In the data rows, 128 means zero.
Some points, one per row:
[133 122 129 158 120 103  59 131]
[125 108 153 157 133 156  66 120]
[165 103 107 146 124 111 122 138]
[144 140 141  61 119 123 113 146]
[192 137 107  90 134  49 132 130]
[148 101 132 115 178 130 156 137]
[137 120 108 112 121 146 173 109]
[112 178 136  98 103 128 146 135]
[154 139 118 116 142  46 127 118]
[118 149  99 109 124  92 145 118]
[156  92 116 159 142 146 124 133]
[ 96 117 162 174 158 137  74 115]
[161 104 142 122 195 154 114 117]
[ 89 171 137 160  75 120 115 140]
[109 101 136 131 180 134 171 121]
[110  88 193 107 100 175 151  90]
Here are 24 more points, each followed by its number:
[118 142 113  96 111 105 182 145] 0
[178 119 160 122 138 146  58 165] 1
[253 175  99  22 168 153  88 196] 2
[  0 152 113 202 122  80 181  56] 3
[115 116 131 152 156 184 127 140] 4
[ 36 154 126 181  71 159 145 110] 5
[ 98 133 105 127 116 139 171 103] 6
[ 74 131 133 209 117  96  94 102] 7
[ 48 144 141 140 119 127 178  74] 8
[101 141  84 167 129 113 150 121] 9
[138 111 156 146 138 138  63 135] 10
[147  79 119 162 228 140 131  74] 11
[103 154 142 141  74 132 114 152] 12
[119 149 128 143 149  44 132  99] 13
[  0 146 154 255 138  82 129  41] 14
[ 37 149 130 182 137 135 131  82] 15
[167  90 185  72 107 181 136 116] 16
[234 107 150  92 131 150  53 170] 17
[175 130 111  74 119 152 162 134] 18
[ 82 166 136 158  68 119 128 128] 19
[ 28 152 124 190 137 130 128  74] 20
[ 69 149 123 172 150  50 146  81] 21
[164  86 119 142 206 140 124  71] 22
[149 132 106 116 114 143 164 116] 23
Which two of these numbered points are nearest to each point below, ignoring the direction in which the first points spread most? Their numbers follow each, nearest first.
[ 66 151 119 163 148  47 141  76] > 21 20
[169  95 120 151 147 146 128 141] > 4 23
[ 24 133 150 193 119 129 141 112] > 15 20
[ 93 152 125 129  83 167 128 144] > 12 0
[184 114 152 118 134 147  64 146] > 1 10
[149  92 180  82 100 184 147 116] > 16 18
[ 93 122 143 113 137  66 179  72] > 8 13
[139 117 136 133 118 125 112 146] > 10 4
[255 116 105   0 111 160 125 183] > 2 17
[111 111 119 187 145 141 125 117] > 9 4
[ 75 132 134 203 124  93  81 108] > 7 13
[219 140  90  34  93 118 157 202] > 18 16
[179 141 123  65 134 129 150 128] > 18 23
[ 20 162 136 204  69 126 147 117] > 5 19
[ 73 147 148 125 126 120 134 124] > 0 6
[187  92 108 122 221 151 127  91] > 22 11
